One turn sends every row of this set to another row. A few are shown first. Where does it send the rows asked after them?
Z_652: [-18 -12 -14  -4   9  -5 -15  38  -5  36   8 -51  38  -9   2  50   2 -44
   3   8  51  -2  10 -29  -5  10  35  -4   3]
Z_239: [ 15 -27  14  18  24 -61 -11 -35 -52 -15  37  13   7  28  19  24  15   7
  39  20   1   7  -9  16  40  41   2  10  28]
Z_574: [-16 -11  25  23  22 -26 -10  16  -4 -11  26 -33 -29  16  29  19   3 -16
  -9  50  28  -2  36 -17 -32  50  46  28  29]
Z_125: [ 58   6 -15  -9 -43  11  15  49  36 -29 -27  -2   6  22  13  23  23  18
   7  18   4  -4  -9 -14   4 -15   4  67  16]
Z_838: [ 37   3   3 -25  26  15   0 -15  -1 -62  -2 -41  -1 -35 -25 -11 -13  12
  16  24 -16  -4 -25  36  11  26 -14  46  24]
Z_569: [-30  22 -51  18  17 -23 -23  44  -2  13  26   4   1  -2  -6 -16  10   8
  34  20  22  10  40 -36  42  18 -35  15 -15]
Z_153: [ 17 -14  31  17  23 -55 -21 -38 -55  -3  25  13   2   8   5  26  -4  11
  27  36   5  13  -3   9  35  44  24  10  37]
Z_828: [ 19  27  23  29  31 -18  33   0   9 -30   6  -6 -49  -7 -52  28   2 -12
   4 -29  43 -24  -6  35  15 -17 -14 -12 -13]
Z_927: [-32   6 -26  14 -26 -25 -19  45  42  -4 -13 -17   8  61  39  18   4   6
  -9  -5  24  28  20 -31 -28  13  26   8   4]
Z_910: [  4   8   0 -34  14  35   7  24  14 -39  21 -39  17 -38 -21 -15 -15  -3
  30  -6  -4   3 -32  27  13  21 -54   7   4]
Z_128: [ 11 -13 -37  -4 -13 -37   2  19  -1  -3  31  30 -14  56  46 -28  42  29
  28  18 -33  14  24 -13   4  21  28  22  27]
Z_178: [  9  -4   1   5 -27 -13   4  22  16 -17 -34   8  10  -8   8   6 -48  39
 -33 -27 -28  35  48   0 -19  35  23  19  34]
Z_877: [-21  27 -29  18   2 -10 -21  57  -8  29  35   0   2 -24  -1 -15  -2  -3
  36  22  25  13  41 -36  36  24 -24  12   6]
Z_203: [ 34  41  -7  32  -2   7  44  12 -14 -17  39 -13 -30  27 -16  27  11  15
  47   8  23 -24 -34  23 -20 -35  -9  14  -6]
Z_402: [-14   1 -16 -12  37  31 -26  16  11  21  -3   2   2   0 -18   9  20 -17
  18  56  56 -30  -9  21 -26 -18 -41   1   4]
Z_96: [ 22 -22  48 -42  15 -15 -16  43  59   3 -32 -15   0  19 -23  11  -1  13
  15  -2 -35   7 -22  20   3  -7  11  -2 -42]
Z_845: [-19 -19 -13 -41 -24  -6  11   4 -39 -10   0  24  35  -9  -3   7 -19  41
 -51 -12 -14  29   7 -45 -12 -13  19  12  14]
Z_120: [  0  -1   2 -47 -33 -39  11   8 -18  22  30  15  36  47 -31  53   3 -10
  26 -34   2  -2  35  10  42  18   3 -29  23]
Z_772: [-25 -34  37 -24 -23 -58  15  40 -28 -14  32 -10  12  31  19  37  17 -25
  -9 -13  21  27   0 -28 -13  -5  19  13  29]
Z_499: [ -8  -4 -11 -47 -18  12  21  -7  15 -56  17  -4  21  10 -18 -13   2  -9
  22 -36  -3 -15 -33  45   6   3 -54   7  29]
Z_686: [-33 -53  23   8  21  11  -6 -15 -11  -7  46  -5  17 -14  18 -33 -32 -29
   3   0  -1 -30  56   9 -21   8  13  -7  28]
Z_511: [  2   8  -3 -42 -18 -54   7 -10 -27  10  22  10  24  48 -44  64   2   8
  19 -22  -3  -8  33  10  49  33  -3 -13  11]
Z_47: [-13 -29 -30 -13  -1  39  -8 -18 -36 -14  28  -8  58   9  17  13 -18   3
 -20  10  35   3  48 -21 -12 -27  -3  -9  29]
Z_476: [ -9 -30  -2  26  20  10  42   1   7  58 -12  40   7   5  33 -11 -35  11
  29   5   5 -31  12  18 -22 -26  -3  -9 -23]
Z_928: [ -8 -32  11  11  12   0  -8   4  10  28  -9  -7  30  -9   7  -3 -60   9
  27  -4 -42   4  23  36 -45  34  38 -10  17]
Z_76: [ 24  -4  27 -30   2 -14  20  16 -14  58 -16   5 -21 -31  14  -1 -21  38
 -51 -24 -14   0  20  -4  13 -25  -5   2 -21]
Z_905: [ 19  26 -10 -12   6  -2  38  30  25 -12  28 -19 -45  14 -40  -3  29   2
   5 -34   3 -35  -4   1   8 -50   8  -1 -44]
Z_781: [  7   2 -19 -49  27  20  10 -33  33 -67 -21 -14   2   2 -46  -9 -10  23
  -3  14 -21 -25 -14  22  13  26   7  21 -11]
Z_903: [ 19   2 -44   2  -5 -42   2  28 -10   4  35  10 -22  35  37 -18  38  33
  34  23 -39   6  22  -9  11  42  14  40  21]
Z_455: [  5 -18 -32 -17  52 -27 -18  17  31  15  -9  -9  12  12 -23  20  14  -5
  18 -15  -4   5  55   5  59  43  16 -34 -30]
Z_829: [ 45   6   0  -1  -8  24  14 -17 -30  29   1 -12   8  21  39  17 -30  56
 -19  31  10  -8  34 -14   3 -48   0  23 -14]
Z_191: [-37 -22  12 -22  17 -64 -22  -2   9  21 -28 -13   1  42 -23  36  -4 -12
 -10   7   1   0  11   8 -36  15  65  -2   2]
Z_126: [ -2  -9  36 -53 -16   8  42   9  -7 -27  20  33  -3  11 -36  47  23 -11
 -22  20  37 -45 -16 -21  14   2 -14  19   7]
Z_502: [  3 -33  35   2   9  -5  42 -30 -10   1   6  24  -6  21   5   0 -33   3
 -14   5  22 -46  71  -1  17 -50  -2  14 -12]
Z_416: [ 67  18   6   7  16 -10  27 -11  10 -42  10 -25 -44  47  -7  33  31  22
  -3 -24   9  -3 -10  44   1 -30  11  -9  -6]
Z_392: [  0 -13 -30 -13  50 -23 -31   1  36  10 -27   5   9  19 -22   9   7   6
   3   3   3  13  58  -7  51  31  38 -34 -26]
Z_935: [ 16 -14  60  17  11 -12 -40 -19  37 -22   6 -10 -34  27  29 -10   8 -10
   0  14  14 -31 -16  50  -4  24 -20  10  25]
Z_100: [ -9   1 -44 -45   6  23  21  -5  31 -70  -4   8   5  33 -20 -29  10  25
  21  11 -17  -6 -11  29 -19  -1 -30  23  10]
Z_921: [ 25  25 -15  31  48  -4  13  12  12  -6   4 -10 -54  -5  -6  -9  26  26
  10   1  10  -2 -52  17 -13 -22   7  -7 -39]
Z_457: [ 40 -13  32  23  -1  -5  42   8   3  29 -20  23 -18   4  51  20 -31  25
 -13 -24   9   7  37  46 -11   9 -23  -8  25]

Z_921 -> Z_828
Z_511 -> Z_903
And these:
Z_191 -> Z_574
Z_402 -> Z_126
Z_76 -> Z_457
Z_100 -> Z_781
Z_392 -> Z_153
Z_928 -> Z_686

One turn sends every row of this set to another row. A few are shown first. Where does it send the rows asked after them?
Z_966: [-32  58  43  17 -30 -44  12 -47  81 -19  34  40 -27 -65 -16  12  32  10
  29  -2 -44  17  45 -35  -9 -33 -57 -52  -7  24]
Z_994: [-66  48  -3  29 -37 -67  41 -36  83 -11  92  79   8  -6  21 -24  18 -26
   5 -37  -1  12  84  -3 -21 -16  36 -30   2  16]
Z_130: [-13  11 -32   7 -27 -19  41 -18   5 -34  14  48  -5 -35 -57   6   3  -9
  29 -18  19  31 101 -17 -58  -1  45 -53 -19  14]
Z_960: [-44  51  -6  10 -39 -65  37 -36  58   0  97  59   1  10   6 -12  30 -34
   6 -38 -17  24  77  15 -30 -13  51  -8  30   2]
Z_894: [-80  56  36  -4 -37  18   0  16   7 -57  46  62  20 -46  33  50 -24  28
  23  22 -24  29  76 -27 -24   3  -4   9  38  16]
Z_325: [-43  64  36   2 -50   0   0   9  16 -58  23  72  13 -50  41  62 -36  30
  35   6 -32  34  99  -2 -16 -13   2  -3  48  19]
Z_512: [-45  32 -30  39 -25 -76  45 -24  64  -3  90  71  16  -7  20   7  21 -22
 -11 -15  -9   2  80  13 -32 -10  45  -6   9  31]
Z_382: [-40 100  10 -27  15 -17  65  24  63  16  55  44 -56 -50  -8  20  -2  -9
   2   2 -16  65  47   4 -26  -1 -19 -19  10  71]
Z_310: [-32  46  27  22 -33 -35  12 -63  66 -44  34  46 -15 -54  -4   8  27 -13
  32 -25 -15   5  48 -36  -2 -38 -68 -49 -11  27]
Z_775: [-14  11 -22   1 -42 -18  14 -29   3 -54  11  39  -9 -56 -45   5 -15   9
  21 -20  27  28 112   6 -60   7  17 -59   1  21]
Z_87: [-31  52  -9 -18   1 -28 -13  11  16 -11  18  38  79 -66 -13  45  16  -2
 -12 -28   5  92  64 -14 -32  -4  39 -31  37  66]
Z_505: [-34  50   8   4 -17 -34   1   6  21 -14  21  34  87 -48   7  40  -5 -45
  13 -29  26  90  45   4 -29 -14  17 -17  61  52]
Z_518: [-73  55  49 -14 -43   4  -1  20   9 -68   3  78  18 -37  20  50 -22  30
  34  12 -20  44  93 -13 -29  -3  -6 -13  36  39]
Z_24: [-65  63  51   1 -41   4   8  -6   1 -50  11  74  -5 -40  31  61 -23  36
  32  17 -45  27  77 -22 -20   4   4 -16  24  21]
Z_677: [-33  -1 -33   4 -24  -6  36 -24  10 -35  27  38 -12 -35 -45   0   1   2
  25 -30  22  22  96   5 -55  16  12 -70  11  -6]
Z_541: [-28  81  42  13 -39 -43  10 -50  70 -25  11  37  -7 -49 -14   2  29  -9
  36 -13 -20   7  36 -31   7 -29 -46 -56 -20  44]
Z_548: [-33 117  23   0   8   6  55  42  64  -6  27  41 -53 -48  -5  26   1   1
  -4   0 -34  55  48  14 -34  -1 -13  -5   8  41]
Z_101: [-38  53  -6  -6 -11 -13 -16  -3  22 -32  38  17  73 -71  10  22   7 -30
  10 -38   1 102  67   4 -41 -12  31 -37  39  82]
Z_951: [-65  32   0  27 -40 -54  24 -32  81  -1  94  61   7 -20  20  -8  46 -18
 -12 -19   8  25  71  -2 -41 -39  44  -5  10  -6]
Z_624: [-53  25   5  19 -36 -79  34 -26  86 -10  93  52  19  -7  20   1  31 -35
  -2 -35  20  17  96  10 -37 -23  30  -9   1  31]
Z_67: [-29  94  21 -30  19  11  59  16  69   0  48  46 -49 -34   3  27  24 -17
  -1   9 -41  51  40   5 -31   1 -11  14  14  46]
Z_501: [-38  92  32 -24  22  -8  72  33  58  -6  21  56 -32 -26 -19  23  11 -12
 -12  13 -47  47  47  17 -50 -27  -5 -11   9  59]
Z_155: [-26  94  26 -14   3  -7  53  35  56  19  30  25 -38 -30 -27  11   6  10
 -22 -14 -26  58  35  22 -15 -21 -18   0  22  54]
Z_743: [-20  70  24   7 -32 -51   1 -49  86 -23  33  26 -11 -50   5   9  13  -5
  31 -30 -36  18  55 -37 -23 -43 -67 -48 -13  54]
Z_884: [-12   6 -29  25 -39  -1  32 -48  15 -48  22  40   1 -46 -29  -9  10 -11
  28 -33  16  26 117  -3 -59  13  23 -49  -2  12]
Z_44: [-44  84 -24   4 -10 -24 -26  10  21 -25  27  48  70 -56   7  52  23 -24
  -3 -36  31  85  50 -16 -35  -4  18 -16  41  61]
Z_746: [-38  43 -32   7  -4 -32 -21  10  27 -35  13  45  83 -69  -7  33  -4 -24
   8 -22  11  91  50   2 -33  -2  20 -41  44  50]

Z_67 -> Z_87
Z_966 -> Z_518
Z_44 -> Z_512
And these:
Z_775 -> Z_310
Z_994 -> Z_548
Z_505 -> Z_960
Z_325 -> Z_677
Z_894 -> Z_130
Z_951 -> Z_501

